Named moves (each a turn or a mirror), then the moves between two rows, first move first; the first pair answered
H:
217, -186, 140, 208, -88, 19, 117, -161, 145, 144, 12, -210, -256, 61, 66, 176, 33, -156, -253, -140, 302, 105, -35, -15, -94, 5, 9, 37 |-> 65, -38, 123, 237, -25, 17, 77, -161, 191, -58, 9, -170, -336, 68, 242, 8, 189, -38, 136, -192, 125, -200, 4, 154, -141, 205, 110, 35
17, -69, -15, -51, 80, 47, 120, -156, -74, 26, 170, -201, 167, -62, 100, 44, 216, 40, 75, -19, -161, 80, 104, -45, -323, -217, -84, -138 |-> 2, -29, -6, -64, 90, 71, 120, -188, -91, 5, 132, -121, 82, -30, 139, -34, 245, 10, 120, -12, -174, 82, 48, -53, -300, -207, -44, -158
24, -209, 197, 22, -15, 13, -98, -166, 122, 208, 118, 79, 38, -77, -100, 199, -67, 53, -165, -33, -111, 61, 31, -92, 244, -153, -249, 275 |-> -58, -73, 75, -4, 76, -35, -158, -148, 148, 45, 2, 137, -140, -51, 70, 47, 148, 101, 283, -71, -224, -292, 35, 15, 194, 169, -84, 276
-86, 232, -107, 15, 125, -50, -115, -84, 1, -107, -108, 38, -72, 55, 2, -46, 116, 56, 434, -101, -93, -216, -85, 324, -7, 334, -19, -23 |-> 203, -16, 28, -52, -27, 36, -18, -118, 21, 225, -2, -82, 61, 78, -276, 188, -243, -156, -356, -53, 177, 380, -109, 68, 126, -121, -209, -92
R:
60, -144, 133, -30, -229, 170, -24, -92, -28, -39, 38, -83, -46, -39, 51, -98, 35, 57, -56, 193, -41, -64, 179, -36, -51, 16, 86, -111 |-> 135, -72, -9, -97, -113, 103, -133, -94, 77, 18, -2, 30, -83, -38, -45, -23, -27, 87, 176, 101, 64, -63, 242, 60, 25, 101, 68, -116
-157, -61, 151, -25, -5, 21, -51, -80, -97, 40, 81, 36, 61, -74, -82, 83, -52, 64, -22, -40, -35, -126, 60, 82, 141, 4, -31, 4 |-> -70, -97, 111, -40, -16, -33, -76, -80, -69, 43, 129, 18, 103, -40, -95, 63, -77, 99, 26, -12, -5, -44, -8, 30, 133, 38, -15, 48
-92, 21, 182, -43, -60, 166, -66, 146, 43, 153, 42, -180, -36, -68, -22, 244, -144, -63, -97, -77, 19, 64, 93, 130, 279, -79, -102, -17 |-> -34, 27, 201, -145, -28, 158, -80, 125, 20, 87, 125, -174, 65, -90, -84, 102, -201, -18, -166, -11, 17, 96, 95, 48, 269, -52, -27, -30
9, 96, -36, -7, -72, 33, 19, 2, 103, 105, -79, -104, 33, 52, -43, 267, 25, -114, -44, -181, 126, 32, -107, 294, 26, -101, 63, -138 |-> -70, 41, 124, -42, -183, 17, 105, 70, -37, 59, 35, -133, 113, -43, -88, -18, 4, -117, -340, -47, 86, 138, 28, -15, 69, -106, 77, -176
L:
130, -105, -102, 137, -42, 89, -115, 67, 192, 248, 12, 316, 54, -270, 69, -297, 87, -158, -201, -121, 31, 204, -159, -323, -177, -159, -96, 203 |-> 160, -41, -142, 14, -22, 54, -102, 102, 117, 171, -27, 329, 128, -267, 1, -499, 13, -179, -47, -48, 124, 166, -189, -395, -249, -25, 16, 87
17, -67, 104, 114, 163, 112, -204, -308, 161, -132, -188, 38, 61, -71, 309, -47, 187, 98, -79, 236, -9, -114, 87, -3, -55, 96, -280, 258 |-> 30, -13, 17, 6, 237, 78, -232, -286, 127, -153, -235, 72, 64, -124, 324, -217, 114, 154, -56, 305, 72, 17, 103, -44, -136, 177, -242, 229
69, 129, -219, 39, 165, -15, -68, -162, 358, 52, -195, 118, -141, 194, 8, 340, -43, 163, 155, -192, 190, 18, -149, 281, -20, -5, -123, 18 |-> 124, -1, -247, 62, 161, -73, -104, -142, 358, 110, -182, 145, -77, 231, 9, 335, -47, 132, 147, -150, 161, 66, -151, 215, -56, -23, -201, 9
-153, -275, -68, 249, 214, -53, -172, -188, -106, 145, 11, 17, 114, -46, 248, 117, 254, 150, 182, 239, -205, -243, 2, -10, -114, 143, -133, 367 |-> -128, -270, -106, 208, 254, -87, -148, -130, -187, 121, -1, 28, 182, -92, 215, -38, 117, 196, 201, 225, -166, -245, -20, -54, -219, 262, -136, 311
Pairs:
Each pair is 2 to 3 moves apart.
71, 21, -223, -128, 93, -13, -138, -165, -16, 19, 36, 137, -53, -84, -57, 134, -241, 264, 427, -35, 7, -14, -71, 88, 148, 126, -13, 168 |-> 104, -175, 38, -26, -123, 32, 17, -92, -187, 211, 216, 10, 70, -180, -96, -30, -158, 135, -297, 117, -57, 202, -59, -252, 270, -178, -152, 213  H R R
0, 155, 248, -263, -136, 153, -68, 129, -46, -53, 132, 6, 108, 43, -494, -2, -212, -89, 353, -186, 175, 41, 259, 112, 311, 357, 142, -56 |-> -150, 52, 521, -153, -215, 178, 7, 108, -31, -27, 192, -17, 90, -64, -420, 96, -106, -213, -18, -103, 95, 121, 318, -31, 395, 195, 87, 13  L R R
-170, 282, -5, -39, -98, 6, 68, 270, -182, -323, -11, 30, -230, -6, -39, -387, 117, -51, 582, -136, -86, -501, 209, 312, 66, 442, 383, -303 |-> 45, -41, 364, 63, -520, 253, 228, 106, 53, 225, 186, -127, -121, 61, -295, 360, -136, -372, -643, -193, 107, 103, 66, 99, 426, -352, -72, -195  L H
-3, -31, -80, 94, 186, -74, -116, -167, 157, 80, -144, 222, -52, 81, 242, 183, 103, 67, 184, -80, -99, -45, -90, 97, -106, 15, -81, 321 |-> 23, 6, 21, 80, 151, -90, -150, -155, -32, -92, -54, 199, -50, -3, 255, -115, 179, 80, 209, -5, -267, -162, 17, -4, -145, 158, -16, 299  H R H
22, -150, 237, -222, -166, 3, 50, 56, -307, 107, 493, 17, 129, -324, -229, -328, 18, 0, -360, 376, -243, 77, 263, -498, 77, 82, 141, 85 |-> 260, -105, 105, -313, -114, 18, -124, -96, 52, 309, 318, 0, 108, -76, -449, 363, -371, -64, -368, 105, 206, 443, 128, -207, 179, -104, -78, -5  H R H
